In the rows, 128 means zero.
Named turns come first, each shown by rows before and after it. Which turns, in which order, take the first row of each pair that follows to the second? Write the first one first, as in the answered first pair.
S (before -> after):
[159 139 150 105 136 108 139 165 150 137 135 163 112 110 104 102 110  99
 121 156 106 105 137 150 132 154 147 176 151 140 111 109 132 121 145 149
 136 154 165  81 151 104 174 143 176  94 177 128] -> [175 161 149 111 137 103 132 153 143 136 116 144 117 131  84 106 137  94
 118 163 117 100 144 131 104 147 153 177 147 143 133 107 135 124 121 158
 136 150 185 108 143  96 173 169 155 113 173 124]
[ 72  88 146 115 160 107 152 158 151 109  91 101 103 121 182 126 139 177
 151 103 150  29 102 191 138  96  97 156  85 129  91 158 111  93 107 129
 140 126  88 132 155 164 121 159  89 110 130 142] -> [ 77  98 147 117 161  92 153 169 153 119  91  93 100 115 169 119 140 177
 145 113 160  32 106 200 133  96 103 173  81 136  89 153 111  97  97 125
 139 124  89 130 157 168 135 157  93 115 135 140]
[143 155 142 154 177 142 135 109 110 137  72 120 151 131  85 160 155 141
 126  81 108 108 133 120 138  74 123 126 151 188 145 138 163 164 118 124
 103 162 139 161 107 155 140 112 111 138 105 115] -> [140 136 136 153 178 147 138 103 107 134  81 128 155 133 102 166 148 138
 128  75  90 108 133 112 153  79 120 114 152 183 140 141 155 156 132 120
 108 167 135 145 105 156 128  96 107 143  98 124]
J (before -> after):
[137 126 133 111 129 157 122 120 103 137 152 148 133 121  89 201 114 127
 153 114 113 125  97  94 191 138 102 105 173 132 132  79 200 164 132 127
 170 128 152 107 128 121  97 133 194 112 156 109] -> [139 173 114 125 107 145 141 110 113 118  99 121 129 166 103 181 143 149
 141 155 132 117 126  72 117  94 110 115  91 128 180 103 152 161  67 140
 163 110 146 158 110  94  69 155 103 180 114 107]
[122 100 161 115 147 140 123 111 126 140 149 146 133 112 122 157 122 133
 134 107 134 130 112 122 191 122 156 109 179 123 122 127 143 125 192 127
 169 132 129 106 116 130 125 141 146 106 137 114] -> [120 160 153 133 134 130 145 132 134 130 119 129 132 112 100 169 128 131
 130 154 160 118 110  99 149  93 148 140 134  98 168 116 128 164 121 130
 193 138 128 149 117 113 111 156 137 146 143 105]
[131 112 126 144 157 139 133 145 142 130 119 132 145 104  93 148 107 144
 152 123 147 131 128  95 143  96 131 133 156 125 120 130 128 139 104 116
 155 139 147 155 153 143 130 124 154 144 135 121] -> [132 107 114 142 153 137 131 134 149 122 109 121 150 127 107 136 124 162
 155 120 149 135 144  91 119  87 139 128 131 128 119 147 110 113 105 118
 137 128 149 167 143 132 109 128 109 156 118 125]
[123 154 142 145 175 136 144 110 124 103 132 120  93 124 153 154 162 115
  69 118 125 134 149 111  58 106  99 135 109 112 156 151 128 105 127 112
  93 124 136 139 130  89 122 124 137 175 122 150] -> [123 118 154 135 181 144 127 103 122 109 151 126 100 120 163 144 158 114
  77  88 112 144 145 120  92 132  99 120 141 126 126 149 134  90 174 108
  85 134 141 110 129 102 128 114 153 137 124 153]
Y (before -> after):
[121 104 120  88 163 130  86  98 127 111 165 126 109 131 131 199 141  95
 144 108  95 130 119  89 125 156 142 119 205 119 110 123 147 123 137 158
 140 149 151 116 165 156 165 142 147 109 137 171] -> [130 118 117  93 159 125  88 103 132 110 159 115 109 131 121 194 147  81
 141 118  97 135 122  83  97 159 139 126 195 113 119 115 156 126 119 168
 137 145 154 122 170 157 181 147 144 122 138 172]
[128 138 123 146 112 120 149 112 128 118 127 121 141 153 119 135 147 168
 122 121 151 104 133 110 125  95 132 121 101 117 171 134 126 169 107 109
 138 130 148 153  99  93 109 141  98 155  99 119] -> [121 115 132 139 114 126 151 107 116 124 139 136 150 150 131 134 140 171
 130 108 142 117 133 116 150 100 136 103 111 124 156 145 124 172 141  95
 138 136 143 138  97  91  96 130 100 134 104 116]
[ 92  98 122 110 132 148 124 121 120 115 145 133 138 117 176 142 100 128
 148 117  80 110 126 130 154 131 118  79 130 110 115 129 112  99 169 115
 119 128  96 105 124 144 102 109 116 118 116 152] -> [ 93 112 111 107 123 136 114 126 124 119 151 118 135 107 171 133  97 106
 133 122  81 108 131 137 120 143 114  89 121 102 109 119 109  87 155 137
 112 118  98 111 141 149 122 101 124 123 121 160]
[111 126 113 121 105 138 146 142 125 118 126 128 127 111 157 142 105 111
 135 137 108 110 121 124 106 139 119 117 112  91 129 118 114 121 105 149
 133 116 117 128 147 132 114 119 125 135 123 131] -> [110 131 119 123 107 138 153 142 125 120 124 131 127 121 154 146 112 113
 132 147 109 116 122 121 102 133 120 117 106  94 137 119 113 123  96 151
 137 118 112 133 144 127 111 126 126 146 122 126]

Each pair is 2 to 4 turns apart.
[115 152 103 104 128 145 137 137 169 154 128  51  92 128 124 160 119 100
 125 174 132  99  77 105  57 139 130 138 121  57 123 121 142  63  98 211
 163  66  99 126 139 152 178 147 102 174 151 123] -> [104 103 105  88 127 156 122 116 161 149 151  64 101 133 156 165 115 107
 137 136 102 109  80 106  85 155 125 105 147  63  96 133 146  25 151 212
 151  64 103  96 134 159 158 133  84 151 138 135] => S J
[142 147 129 118 116  91 179 134 160 151  89 132 145 138 110 133 132 124
 145 142 135 138 128 108 103  75 113 112 110 136 136 144 117 140 102 131
 111 145 139 144 124 129  79 163 104 157 121 110] -> [127 106 145 119 124 103 185 133 157 158 108 168 150 118 132 145 110 131
 160 116 116 144 120 117 159  96 114  89 144 140 114 144 130 145 145 105
 113 153 132 112 127 139  73 144 133 121 132 104] => Y S J
[140 158 137 107 124 110 123 119 127 118 125 101 112 124 140 148 116 104
 123 179 121  93 133  77  92 108 112 141 114 100 156 111 115 142  70 146
 137 122 139 158 130 110 113 139 102 148 133 113] -> [122 134 147 109 116 112 143 141 125 124 150 129 103  79 156 155  82  99
 131 168 110  93 117  98 131 124 103 148 128  89 136 103 121 148  94 134
 144 133 111 138 144 123 123 107 149 109 150 111] => S J S J
[116 119 140 140 110  91 140 140 146 129 140 131 122 133 154  53 100 129
 130 113 132 128 126 178 115 129 148 147  93 128 114 172  87 105 153 130
 105 125  84 107 129 136 142  95  70 135 117 144] -> [145 173 141 146 125  79 127 160 140 142 130 114 120 116  88  77 112  86
 116 156 155 117 108 167  81 140 143 175 111 121 143 127 119 149 103 152
 132 127 107 143 150 134 186 128 126 138 148 138] => J Y S
[114  91 130  98 127 134  73  70 132 140 124 134 151 135 150 115 168 111
 178  43  82  92 139 103 197 151 111  83 189 159 119 123 149 110 213 128
  96 114 186 120 156 143 151 116 179 147  97 144] -> [117 149 113 134  93 100 102  80 156 135  69  97 143 168 145  58 196 135
 164  93 122  90 164  98 113  95 120 118  86 159 157 147  85 113 136 134
  85  97 167 170 142 118 133 123  82 213  70 135] => S J J
[134 155 139 131  97 129 147 122 116 114 104 127 123 153 132 113 125 117
 132 139 143 151 138 105 114 100 134 125  91 129 116 150 116 114 100 141
 133 145 127 123 121 116 107 154  82 130 104 130] -> [129 120 147 123 113 144 136 124 116 126 131 157 128 135 137 127 111 115
 143 104 129 159 129 116 165 117 130 112 140 133  86 148 137 115 155 122
 131 150 136  88 123 132 120 148 122  87 117 121] => Y J
[141 164 108 103 128 137 107  98 112 130 122 104 125 157 126 132 147 100
 106 146 135 112 129 108  84 128 127 131 114 114 160 125 141 129  87 164
 147 121 158 150 128 119 128 150 112 136 121 142] -> [135 163 104 103 119 138 120 105 112 129 121 104 124 157 144 125 147 111
 103 143 139 112 136 112  77 125 128 129  94 107 160 132 121 122  87 156
 143 116 143 149 131 123 122 141  94 139 113 143] => J S J J
[110 171 139 155 115 116 148 147 132 138 118 108 147 124 113 117 135 129
 137 170 148 117 119 116 124 124 136 148  99 116 146 122 127 159  97 133
 134 132 107 163 123 106 131 150 114 171 130 126] -> [103 101 137 134 129 141 120 102 116 133 143 119 157 149 154 122 138 141
 145 108 107 132 131 120 155 142 137  94 134 131 105 151 135 104 178 133
 106 128 121 121 113 116 107 138  84 143 110 152] => S J
[114 142 146 125 133 111 166 158 124 153 116 158 112 108 117 101 132  98
 145 197 144 118 113 121 106 150 137 149 120 111 186 108 121 162  56 130
 139 119  95 140 147 131 115 135 158 115 162 110] -> [131  98 154  96 158 107 130 141 110 166 145 166 127 106 116  93 133  88
 146 149 138 141 113 143 144 186 142 126 180 139 141 110 150 133 127 126
 118 125 115 100 138 157 141 129 187  66 175 122] => S J J S
[105 123 147 125 114 140 104 123 138 123 175 166 116  90 133 119 109 133
 113 138 149 139  91 151 139 159  99  95 147 163  47 129 144 139 124 148
 138  84 138 119 157 152 162 130 153 118 125  96] -> [101 169 131 135  99 145 119 116 141 106 147 145 114 110 119 142 123 144
 109 175 157 129 102 118  90 124  97 105  99 152  95 127 129 152  62 157
 152  76 143 162 148 134 135 153 118 173 106  87] => J S
[119  99 131 126 116 114 103 147 137 134 159 142 119  98 144 121 103 112
 137 133 133 143 138 141 135 148 108 139 148 109  88 120 124 129 166 125
 135 142  94 125 151 146 134 108 147 115 154 127] -> [139 138 124 137 109  99 108 152 149 133 124 115 116 118 122  90 130 117
 119 159 159 151 147 139  83 129 116 157 106 122 109 122 110 131 126 134
 121 131 101 153 142 131 136 120 109 150 140 122] => S J
[159 150 140 146 120  95 122 162 145 114 116  76 127 141  88  89 116 138
 145 179 159 125 128 176  69  88 133 222 113 125 155 106 117 143  85 147
 144 115 147 150 113 118 147 151 111 155 135 123] -> [172 142 136 139 128  94 111 156 146 112 113  66 127 144  91  83 126 128
 138 168 163 132 133 175  56 101 138 216 122 135 142 110 115 124  95 152
 138 110 154 148 117 121 151 145 110 154 134 129] => J J Y J
[110 141 153 121 116 131 152  70 121 105  79  91 116 184 112 128 137 137
 103  98 156 136 151 130 134 113 158  71 122 138 147 115 146 166 162 111
 153 127 136 140 134  76 117 161  88 173  94 145] -> [ 97 102 163 120 115 133 156  70 122 106 100 116 123 168 136 125 117 146
 117  74 146 145 148 150 169 131 153  60 137 135 123 120 144 158 200  96
 151 139 121 116 143  85 116 130 101 135  95 150] => Y S
[106 106 106 114 125 121 124 162 126 164 159 157 127 108 118 104 101 116
 140 110 153 128  72 160 157 129 101 171 157 110  74 121 110 153 141 113
  79 143 112  92 102 153 104  95 166 107 124 111] -> [127 150  95 115 122 103 107 163 130 163 140 130 121 117  82  86 125  97
 124 134 179 126  80 157 102 130 105 195 146 113  92 104 108 154  98 140
  82 133 134 119 104 142 134 118 161 130 140 113] => Y S
[160 122 147 117 145 129 105 126 116 122 109 123 179 141 138 156 143 139
 142 146 105  93 122 115 155  99 145 142  95 134 162 118 117 124  93 144
 123 109 146 121  83 145  79 162  86 179  71 115] -> [159  72 168 108 158 125  97 138 117 139 151 155 180 112 144 142 117 129
 149 111  97 109 113 154 199 132 148 141 145 146 119 119 132 113 150 130
 112 121 135  79 104 166 112 132 142 122  89 120] => J S
[116 138 135 137 121 116 134 137 134 141 104 124 116 109 115 172 113 145
 132 148 111 119 125 106 141 139 129 105 155 118 150 119 170 162 110 120
 164 136 111 118 100 117 157 129 183 142 122 139] -> [120 111 115 116 119 115 100 120 139 136 123 103 113 121 135 139 122 129
 119 109  99 129 141 129  97 159 135  95 138 124 109 141 151  93 146 149
 129 118 111  99 118 134 180 112 152 135 111 178] => J J Y Y
[129 120 110 107 120 106 109 112 162 108 129 142 139 135  78  78 123 141
 116  93 124 193 164 161 141 138 147  89 149 173 107 145 114 106 136 113
  68 152 149 115 134 126 114 131 141 111 130 115] -> [145 133 114 104 137 114 105 112 154 106 128 142 133 140  58 103 117 128
 122  97 114 185 163 145 142 143 138  90 167 171 120 132 134 113 127 119
  72 154 171 127 131 126 120 148 167 111 135 113] => J S J J
[123 100 131 127 165 147 140 112 104 127 146 164 152 114 131 157 119 122
 146 108  98 142 120 123 180 139 127  94 166 111 128 117 166 161 162 109
 149 145 149 125 130 124  79 126 167 109 130 129] -> [103 120 136 142 150 142 162 131 116 126 135 173 145 108 139 157 110 144
 146 135 105 138 123 115 180 112 128 108 142 102 146 123 147 183 139 103
 155 143 133 136 130 115  64 119 152 119 127 116] => J Y S
[151 142 118 132 175 119  98 103 107 122 140 113 169 159  83 131 178 148
 129 118 122 160 157  94 120 150 153 121 155 164 133 141 158 161 109 131
 103 125 153 143 114 109 135 175 105 148 115 110] -> [152 155 125 128 177 121 103 114 104 126 141 120 165 137  65 142 174 138
 129 126 122 152 146  96 129 156 151 127 166 157 136 125 171 175 109 121
 111 133 152 141 114 117 144 173 137 137 123 106] => J J
[115 139 130 141 102 114 162 128 137 115 102 123 132 146 128 110 134 163
 134 152 148 131 142 116 130  82 129 143  96 124 152 152 118 159  97 113
 136 146 122 154 100 111 102 132  86 151 115 110] -> [129 161 140 130 119 117 144 153 132 129 119 120 126 105  88 129 121 105
 124 158 152 126 115 131 131 127 127 160 139 118 141 108 156 169  90 129
 153 151 136 154 129 122 159 133 173 119 156 115] => J Y J S
[160 142 140 114 131 120  98 140 124 152 139 118 120 107  96 111 152 104
 125 136 145 121 119 135 101 145 124 133 138 138 116 122 151 130 127 157
 124 121 148 137 149 137 177 141 166 118 160 136] -> [158 160 146 127 121 117 112 118 133 141 105 105 126 143  99 109 168 138
 124 148 155 121 134 120  86 110 131 131 102 144 149 137 129 141 106 146
 129 116 154 153 114 121 147 159 113 159 138 126] => J Y
[173 144 121 147 146 154 117 126 138  96  93 132 121 134 135 140 104 137
 125 208 176 154 151  76 125 138 115 141  79 142 163 133  98 153  87 145
 110 107  98 130 130  92 156 112  40 204 113 137] -> [180 154 114 133 146 151 105 132 138 100 102 121 114 119 127 136  94 109
 117 215 173 149 147  87 100 160 112 151  86 131 147 118 102 138  84 162
 103 100  99 134 149  92 180 105  54 195 123 150] => J Y J J
[144 132  80 112  88 101 137 168 151 107 113  79  98 111 119 102 131  56
 125 129 146 148 110 191  86 141 109 158 114 129  80 133  72  84 106 169
 105 111 141 166 173 111 159 104 113 164 127 163] -> [147  97  86  94 109 119 120 142 138 110 131  88 111 114 132 123 129  50
 128  91 125 161 110 190 121 168 107 123 159 146  61 134  94  67 160 175
  94 112 152 141 167 123 158 105 136 137 132 169] => S J
